Where one turn sends some rows of the set: a few examples, then the rows asked:
K_507: [-0.52 0.94 -0.62 0.03 -1.53 1.03 -0.95 -1.12 -0.03 3.75 6.14 0.25 -1.38 -4.21 -0.93 -0.92 -0.16 1.64 1.38 0.02 -0.23 -0.74 -1.48 -0.72 2.29 -2.20 1.66 1.20 2.36 -3.52 -2.02 0.73 2.80 -1.01 0.62 0.18 -0.63 -2.04 -0.80 0.42 -3.84 -0.34 -2.72 1.29 -0.24 3.02 1.67 0.38 0.57 -1.68]
K_528: [-0.34 1.00 -0.44 -0.32 -1.63 0.72 -0.91 -1.22 0.28 3.90 5.94 0.33 -1.54 -4.47 -1.13 -0.49 -0.44 1.51 1.59 -0.17 -0.30 -0.44 -1.59 -0.77 2.31 -2.28 1.24 0.91 2.43 -3.46 -1.96 0.59 2.75 -1.31 1.11 0.28 -0.41 -2.05 -0.97 0.49 -4.01 -0.26 -2.25 1.41 -0.14 2.41 1.61 0.43 0.82 -2.21]
K_373: [3.15 1.76 0.83 0.78 1.48 1.77 -0.16 2.64 0.27 -2.49 -3.50 -5.67 1.19 5.26 -0.59 -0.68 -2.12 -1.92 -0.45 -1.69 1.00 2.35 -1.14 3.01 0.42 1.92 -1.41 1.06 -1.85 1.75 0.61 1.33 -0.38 0.76 3.33 0.86 0.43 -1.99 -2.05 -2.21 -0.16 2.77 -0.37 -0.43 -3.92 2.29 -0.67 0.48 0.36 1.49]
K_478: [3.18 1.76 0.67 0.80 1.48 1.55 -0.04 2.57 0.21 -2.59 -3.31 -5.68 1.24 5.12 -0.50 -0.50 -2.15 -1.76 -0.49 -1.75 1.16 2.53 -1.37 2.92 0.43 2.11 -1.70 1.14 -1.70 1.69 0.68 1.57 -0.44 0.72 3.50 0.77 0.02 -1.75 -2.11 -2.33 -0.01 2.98 -0.36 -0.46 -3.96 2.60 -0.71 0.59 0.60 1.49]
K_850: [2.28 1.52 1.96 1.03 1.20 -0.46 1.37 1.14 -0.20 -1.72 -3.39 -4.94 2.12 5.74 1.05 -1.08 -0.81 -2.63 0.43 -1.39 1.91 3.59 -1.81 0.76 0.29 2.19 -0.85 -0.21 -0.55 1.39 1.23 0.59 -1.93 0.73 2.82 0.84 0.82 -2.01 -0.80 -2.50 -1.13 4.00 -0.47 -0.65 -3.83 2.01 0.14 0.99 0.45 1.53]
K_225: [1.04 1.73 1.94 0.89 2.06 1.67 0.64 2.16 0.15 -3.82 -1.61 -3.47 1.42 5.98 0.42 -1.19 -1.05 -3.03 1.42 -0.64 0.15 3.20 -1.21 2.31 -1.50 1.66 0.05 -0.12 -0.63 2.53 0.43 0.04 -1.27 0.24 2.22 1.46 0.12 0.16 -0.98 -1.45 -0.68 3.67 -1.51 -0.76 -3.90 1.86 -0.43 -0.97 -0.80 1.99]
K_928: [1.30 1.85 2.05 0.56 1.87 1.33 0.82 2.22 0.41 -3.65 -1.72 -3.31 1.20 5.62 0.09 -0.67 -1.36 -2.96 1.93 -0.83 0.04 3.55 -1.23 2.17 -1.51 1.59 -0.54 -0.50 -0.56 2.59 0.46 0.06 -1.58 -0.16 2.69 1.45 0.29 0.02 -1.13 -1.39 -0.89 3.60 -1.03 -0.69 -3.89 1.22 -0.66 -0.84 -0.48 1.60]
K_808: [2.91 1.69 0.59 0.79 1.58 1.75 -0.15 2.51 0.09 -2.69 -3.30 -5.82 1.42 5.22 -0.51 -0.85 -2.02 -1.75 -0.69 -1.65 1.23 2.32 -1.40 2.88 0.35 2.13 -1.40 1.30 -1.71 1.65 0.53 1.55 -0.37 0.90 3.21 0.78 -0.10 -1.78 -1.97 -2.37 0.07 2.79 -0.43 -0.63 -4.10 3.05 -0.53 0.53 0.42 1.80]
K_826: [2.39 1.75 1.44 0.56 1.61 1.21 0.27 2.08 0.91 -4.04 -2.38 -4.79 1.60 5.71 0.49 0.20 -1.95 -2.09 -0.92 -1.14 -0.38 2.45 -0.79 2.06 -1.13 2.22 -1.18 -1.12 0.15 1.89 0.24 1.53 -0.19 0.64 3.34 1.97 0.39 -1.43 -0.74 -1.02 0.11 3.02 -0.56 -1.67 -3.50 3.70 0.39 0.13 -0.21 1.98]
K_583: [2.09 1.40 1.89 1.39 1.41 -0.06 1.17 1.22 -0.21 -1.66 -3.65 -4.90 2.02 6.11 1.22 -1.44 -0.44 -2.64 0.17 -1.11 2.01 3.26 -1.66 1.03 0.28 2.08 -0.34 -0.04 -0.76 1.30 1.19 0.45 -1.75 0.90 2.27 0.77 1.06 -2.11 -0.68 -2.45 -1.05 3.95 -0.89 -0.63 -3.81 2.32 0.30 0.87 0.14 1.76]
K_915: [-0.37 1.06 -2.23 0.38 -1.47 2.39 -3.05 -0.78 0.00 3.26 4.80 -0.78 -2.02 -3.59 0.07 -0.48 -0.83 1.97 2.04 0.46 1.26 -1.59 -0.62 -1.79 3.89 -2.03 1.73 0.29 1.68 -2.64 -2.07 0.73 2.33 -0.11 -1.13 0.44 1.28 -2.18 -0.18 -0.96 -3.42 -1.98 -2.62 0.99 -0.57 3.61 1.30 1.07 2.17 -0.32]
K_434: [2.55 1.74 1.70 0.43 1.61 1.22 0.42 2.23 1.25 -3.93 -2.68 -4.78 1.30 5.65 0.30 0.49 -2.05 -2.04 -0.72 -1.27 -0.46 2.66 -0.64 2.24 -1.09 2.04 -1.23 -1.48 -0.01 2.04 0.19 1.44 -0.27 0.37 3.53 2.02 0.86 -1.57 -0.88 -1.00 -0.03 2.98 -0.48 -1.45 -3.52 3.01 0.29 -0.03 -0.25 1.69]
K_570: [0.59 1.45 -0.82 0.07 -2.65 0.97 -1.63 -1.13 0.61 3.43 5.03 -0.50 -2.37 -4.26 -0.77 -0.37 -1.17 0.70 1.96 1.13 -0.43 -1.25 -0.23 -2.00 3.08 -1.36 0.71 -0.36 1.64 -3.27 -1.66 -0.10 2.42 -0.83 0.63 0.60 -1.68 -2.41 -0.06 0.84 -2.68 -1.77 -2.46 1.31 -0.75 2.61 1.48 -0.35 2.04 -3.07]
K_447: [0.05 1.13 -2.21 1.17 -1.93 1.14 -2.67 -0.94 0.50 3.58 4.30 0.75 -2.12 -4.22 -0.68 -0.33 -0.48 1.79 2.27 0.62 0.19 -0.61 -1.17 -2.08 1.48 -1.90 1.02 -0.22 0.53 -4.64 -0.92 1.70 0.97 0.25 0.94 0.90 0.43 -1.93 -0.18 0.73 -1.20 -2.61 -3.45 1.50 -0.27 1.42 2.03 0.76 0.58 -1.48]
K_45: [0.03 1.10 -2.06 1.29 -1.82 1.19 -2.65 -0.96 0.41 3.45 4.20 0.71 -2.08 -4.19 -0.54 -0.54 -0.47 1.93 2.22 0.65 0.18 -0.68 -1.13 -1.99 1.55 -1.83 1.06 -0.17 0.52 -4.71 -0.99 1.64 1.10 0.34 0.80 0.94 0.43 -2.02 0.06 0.65 -1.36 -2.57 -3.51 1.60 -0.25 1.64 2.16 0.72 0.55 -1.40]
K_18: [0.39 1.37 -0.71 0.65 -2.18 1.79 -2.03 -0.86 0.46 3.52 4.73 -0.58 -2.49 -3.69 -0.26 -1.07 -0.67 0.80 1.44 1.55 -0.49 -1.92 0.34 -1.51 2.96 -1.71 1.75 -0.31 1.41 -3.41 -1.78 -0.54 2.94 -0.53 -0.29 0.42 -0.98 -2.71 0.19 0.94 -2.67 -1.98 -3.34 1.48 -0.79 2.94 1.91 -0.59 1.50 -2.69]
K_331: [-0.51 0.84 -0.29 0.12 -1.30 1.25 -1.21 -0.96 0.21 3.96 5.76 0.37 -1.61 -3.95 -0.86 -1.11 0.03 1.44 1.26 0.05 -0.34 -0.76 -1.20 -0.30 2.18 -2.44 2.07 0.96 2.15 -3.68 -2.11 0.32 3.06 -1.01 0.48 0.05 0.03 -2.25 -0.71 0.55 -4.08 -0.45 -2.96 1.61 -0.14 2.63 1.79 0.24 0.38 -1.74]
K_161: [3.06 1.74 0.73 1.03 1.67 1.86 -0.26 2.56 0.17 -2.66 -3.44 -5.67 1.27 5.40 -0.37 -0.85 -1.95 -1.83 -0.75 -1.54 1.05 2.25 -1.17 3.11 0.35 1.97 -1.19 1.13 -1.78 1.60 0.49 1.40 -0.32 0.89 3.08 0.80 0.35 -1.85 -2.07 -2.25 -0.10 2.70 -0.61 -0.51 -3.98 2.86 -0.45 0.43 0.25 1.73]
K_969: [0.82 1.81 1.51 0.79 1.85 1.21 0.77 1.96 -0.25 -4.10 -1.15 -3.57 1.84 5.60 0.37 -1.08 -1.27 -2.79 1.46 -0.55 0.46 3.42 -1.57 1.82 -1.46 1.88 -0.41 0.12 -0.52 2.53 0.47 0.49 -1.37 0.16 2.45 1.37 -0.66 0.46 -0.97 -1.57 -0.48 3.69 -1.43 -1.06 -3.87 2.54 -0.46 -0.78 -0.46 2.17]
K_880: [0.39 1.08 -2.03 -0.52 -1.97 1.79 -2.55 -0.76 0.75 3.61 4.49 -0.42 -2.45 -4.25 -0.57 0.67 -1.61 1.84 2.80 0.02 1.04 -0.94 -0.71 -1.93 4.09 -1.91 0.49 -0.43 1.67 -2.43 -1.85 0.81 1.76 -0.80 -0.05 0.63 1.55 -2.29 -0.68 -0.91 -3.80 -1.88 -1.45 1.13 -0.50 2.11 0.69 1.08 2.72 -1.35]
K_592: [-0.12 1.12 -2.34 -0.23 -1.83 1.76 -2.64 -1.10 0.12 3.17 5.13 -0.74 -1.92 -4.28 -0.20 0.15 -1.43 1.95 2.48 0.25 1.50 -1.14 -1.13 -2.48 4.00 -1.50 0.74 0.30 1.90 -2.44 -1.84 1.12 1.87 -0.39 -0.41 0.60 0.47 -1.88 -0.43 -1.08 -3.23 -1.82 -1.85 0.81 -0.55 3.66 0.95 1.21 2.83 -0.73]
K_588: [-0.30 0.94 -0.30 -0.07 -1.37 1.12 -1.06 -0.98 0.44 3.97 5.66 0.47 -1.84 -4.19 -1.12 -0.62 -0.32 1.38 1.67 -0.12 -0.55 -0.55 -1.16 -0.31 2.27 -2.45 1.61 0.71 2.09 -3.43 -2.21 0.27 2.84 -1.23 0.88 0.18 0.21 -2.35 -0.82 0.56 -4.17 -0.39 -2.52 1.58 -0.17 2.10 1.59 0.14 0.48 -2.19]
K_691: [-0.04 0.95 -2.20 1.30 -1.88 1.19 -2.65 -1.06 0.35 3.43 4.24 0.57 -2.06 -4.21 -0.49 -0.39 -0.45 1.84 2.14 0.64 0.19 -0.64 -1.28 -2.05 1.53 -1.81 1.00 0.00 0.66 -4.77 -0.99 1.70 1.08 0.32 0.88 0.78 0.20 -1.96 -0.01 0.69 -1.16 -2.56 -3.50 1.54 -0.21 1.74 2.14 0.76 0.61 -1.34]
K_992: [2.27 1.42 2.06 1.14 1.38 -0.25 1.14 1.19 -0.04 -1.64 -3.68 -4.93 1.94 5.92 1.07 -1.18 -0.61 -2.73 0.28 -1.29 1.87 3.36 -1.64 0.95 0.33 2.08 -0.57 -0.25 -0.66 1.36 1.15 0.32 -1.90 0.78 2.51 0.79 1.29 -2.21 -0.80 -2.41 -1.16 3.94 -0.73 -0.54 -3.76 1.87 0.22 0.90 0.24 1.47]
K_270: [1.09 1.79 1.75 0.47 1.61 0.87 0.98 1.92 0.11 -3.83 -1.28 -3.50 1.44 5.44 0.12 -0.59 -1.53 -2.84 1.82 -0.83 0.21 3.77 -1.51 1.81 -1.50 1.94 -0.93 -0.13 -0.49 2.61 0.61 0.49 -1.67 -0.20 2.98 1.44 -0.61 0.41 -1.14 -1.47 -0.69 3.83 -0.90 -1.01 -4.00 1.80 -0.68 -0.68 -0.13 1.64]
K_181: [0.30 1.46 -1.03 0.39 -2.31 1.23 -1.79 -1.17 0.23 3.26 5.20 -0.58 -2.04 -3.97 -0.34 -0.92 -0.82 0.86 1.50 1.47 -0.38 -1.74 -0.10 -2.02 2.92 -1.20 1.33 0.17 1.74 -3.38 -1.62 -0.08 2.73 -0.43 0.18 0.53 -1.87 -2.34 0.12 0.78 -2.47 -1.81 -3.02 1.22 -0.84 3.41 1.67 -0.26 1.93 -2.59]
K_363: [0.18 1.00 -1.81 0.03 -1.44 2.61 -2.96 -0.56 0.65 3.64 4.18 -0.42 -2.62 -3.65 -0.22 -0.13 -1.10 1.80 2.45 0.24 1.00 -1.48 -0.21 -1.27 3.98 -2.41 1.60 -0.36 1.39 -2.34 -2.05 0.33 2.29 -0.40 -0.93 0.43 2.39 -2.61 -0.38 -0.71 -3.88 -2.12 -2.33 1.35 -0.51 2.18 1.01 0.79 2.02 -0.89]
K_604: [0.10 1.03 -2.19 1.17 -1.89 1.09 -2.50 -0.98 0.46 3.52 4.40 0.73 -2.20 -4.34 -0.63 -0.29 -0.45 1.85 2.27 0.66 0.20 -0.64 -1.17 -2.18 1.61 -1.72 0.90 -0.16 0.55 -4.66 -0.99 1.75 0.86 0.22 0.93 0.82 0.23 -1.89 -0.08 0.66 -1.16 -2.54 -3.31 1.60 -0.30 1.57 2.16 0.68 0.68 -1.46]
K_67: [2.49 1.76 1.49 0.36 1.45 0.87 0.40 2.09 1.10 -3.96 -2.39 -4.79 1.48 5.54 0.23 0.47 -2.03 -2.01 -0.75 -1.26 -0.46 2.54 -0.86 2.03 -1.10 2.20 -1.45 -1.18 0.14 2.01 0.31 1.60 -0.45 0.41 3.59 2.01 0.48 -1.49 -0.96 -1.05 0.11 3.11 -0.31 -1.66 -3.52 3.45 0.22 0.11 -0.09 1.78]
K_557: [0.63 1.45 -0.59 0.12 -2.40 1.37 -1.87 -0.87 0.90 3.69 4.64 -0.41 -2.74 -3.89 -0.64 -0.60 -1.03 0.59 1.91 1.17 -0.73 -1.42 0.17 -1.50 3.02 -1.88 1.19 -0.63 1.51 -3.32 -1.57 -0.52 2.65 -0.77 0.35 0.51 -0.82 -2.82 0.03 1.02 -2.92 -1.97 -2.82 1.53 -0.83 1.97 1.49 -0.53 1.74 -3.16]
K_640: [2.02 1.50 1.80 1.23 1.11 -0.33 1.15 0.99 -0.37 -1.80 -3.34 -4.95 2.26 5.76 1.08 -1.31 -0.64 -2.57 0.22 -1.31 2.05 3.29 -1.82 0.70 0.26 2.12 -0.64 -0.02 -0.54 1.33 1.28 0.54 -1.94 0.84 2.47 0.88 0.70 -2.05 -0.76 -2.57 -0.99 4.05 -0.66 -0.68 -3.76 2.37 0.25 1.01 0.34 1.70]
K_879: [2.46 1.74 1.56 0.64 1.66 1.33 0.32 2.11 1.13 -4.04 -2.62 -4.82 1.34 5.82 0.44 0.07 -1.81 -2.05 -1.04 -1.06 -0.46 2.34 -0.63 2.30 -1.25 1.90 -1.00 -1.19 -0.05 1.91 0.14 1.32 -0.11 0.55 3.23 1.98 0.76 -1.64 -0.80 -1.01 -0.07 2.99 -0.62 -1.46 -3.49 3.52 0.50 -0.13 -0.36 1.86]

K_478 -> K_373
K_363 -> K_915
Where do these go?
K_434 -> K_879
K_507 -> K_528
K_557 -> K_18
K_225 -> K_969
K_850 -> K_992

Where one turn sends some rows of the set: a few examples, then the rows asked:
K_525: [0.54 1.82 -1.21 0.75 -3.56 2.02 2.88 3.42 0.90 1.37 -0.60 1.07 -0.04]
K_305: [-0.27 3.52 -1.29 -0.77 -4.94 -0.25 -2.89 2.26 0.28 0.89 1.53 0.51 1.41]
K_448: [-0.40 2.54 -1.52 -0.52 -5.12 -0.29 -3.05 1.99 -0.26 0.92 1.19 0.52 0.55]
K_532: [0.54 0.86 -3.26 -1.18 -4.70 3.57 -1.13 1.26 2.03 2.04 2.92 -4.96 1.30]
K_318: [0.04 3.22 -2.91 -1.55 1.05 6.46 -0.06 -0.51 3.17 -1.31 1.62 -2.17 -1.00]
K_253: [1.71 3.04 -2.97 1.78 -3.45 3.09 -1.27 -0.20 1.69 1.92 1.34 -1.91 5.32]
K_334: [0.17 3.36 -2.53 -0.75 2.10 6.34 0.11 -0.20 3.49 -0.82 1.19 -1.08 1.54]
K_922: [-0.43 2.66 -1.44 -1.55 1.31 5.84 0.12 0.95 4.96 0.24 -0.33 -1.10 1.51]
K_680: [0.14 3.31 -3.05 -2.34 0.42 7.03 -4.05 1.00 1.18 -0.58 -0.81 -1.67 -0.01]
K_114: [1.64 5.50 -1.89 0.01 -6.56 3.77 -0.90 -0.48 3.06 0.83 0.67 -2.44 0.57]
K_378: [-0.08 3.16 -2.02 -0.64 -4.05 -0.32 -2.94 2.30 -0.60 0.16 3.03 0.20 1.62]
K_856: [0.50 3.98 -2.75 -2.79 0.47 7.10 -3.96 1.43 1.28 -0.94 -0.40 -1.67 0.76]
K_544: [0.29 3.83 -2.19 -2.56 -0.15 7.06 -4.01 1.16 2.18 -0.10 -2.03 -1.13 -0.05]
K_645: [1.13 1.49 -3.08 0.48 -2.15 2.81 2.83 3.15 -1.29 -0.25 2.99 -0.60 0.17]
K_98: [0.44 1.87 -1.60 -1.29 -5.23 3.04 -0.76 2.22 4.12 2.77 1.12 -4.02 2.68]
K_647: [0.89 1.77 -3.04 1.16 -3.10 2.85 2.58 1.82 -1.56 -0.19 1.59 -0.02 -1.42]
K_903: [-0.11 4.05 -1.12 -1.45 0.04 6.06 0.21 0.11 5.24 -0.09 -1.41 -0.62 -0.25]
K_41: [1.08 2.99 -1.42 0.78 -2.60 2.26 3.12 3.74 0.80 0.43 0.48 1.43 1.49]
K_473: [1.06 1.97 -3.82 2.00 -4.51 3.23 -1.46 -1.73 0.76 2.14 0.35 -2.38 2.64]
K_142: [0.34 3.77 -1.96 -2.71 0.27 6.66 -3.75 1.68 2.18 -0.14 -1.77 -1.19 0.95]
K_951: [-0.57 1.29 -3.09 -1.14 0.71 6.46 -0.13 -0.71 3.08 -0.13 0.04 -2.42 -1.63]
K_216: [-0.41 3.34 -1.37 -0.98 -4.28 -0.20 -2.78 2.96 0.01 0.54 2.35 0.40 1.72]
K_581: [0.53 2.04 -1.99 0.47 -4.17 2.60 2.59 2.57 -0.04 0.71 -0.09 0.19 -1.92]
K_589: [0.70 3.82 -2.30 -2.44 0.94 6.81 -3.85 1.71 1.79 -0.48 -1.01 -1.18 1.44]
K_433: [-0.37 2.92 -2.44 -0.59 -4.62 0.11 -2.88 1.92 -0.88 0.42 3.03 -0.01 0.44]
K_621: [1.10 2.94 -1.98 -0.07 -2.29 2.52 3.21 3.94 0.18 -0.31 2.69 0.29 1.12]
K_104: [0.26 3.46 -2.65 -2.41 0.00 6.77 -4.23 0.74 1.27 -0.21 -1.81 -1.15 -0.11]
K_975: [-0.60 2.35 -2.08 -0.85 -4.78 -0.21 -2.95 1.74 -0.86 0.74 2.04 0.03 0.15]
K_976: [1.93 5.88 -2.66 -0.42 -5.21 3.81 -0.56 0.15 2.17 -0.22 3.63 -3.16 1.79]
K_129: [-0.47 2.43 -2.35 -0.40 0.48 6.26 -0.23 -1.37 3.70 0.31 -1.91 -0.71 -0.87]

K_621 -> K_645
K_589 -> K_856
Where do these go?
K_448 -> K_305
K_473 -> K_114
K_334 -> K_318

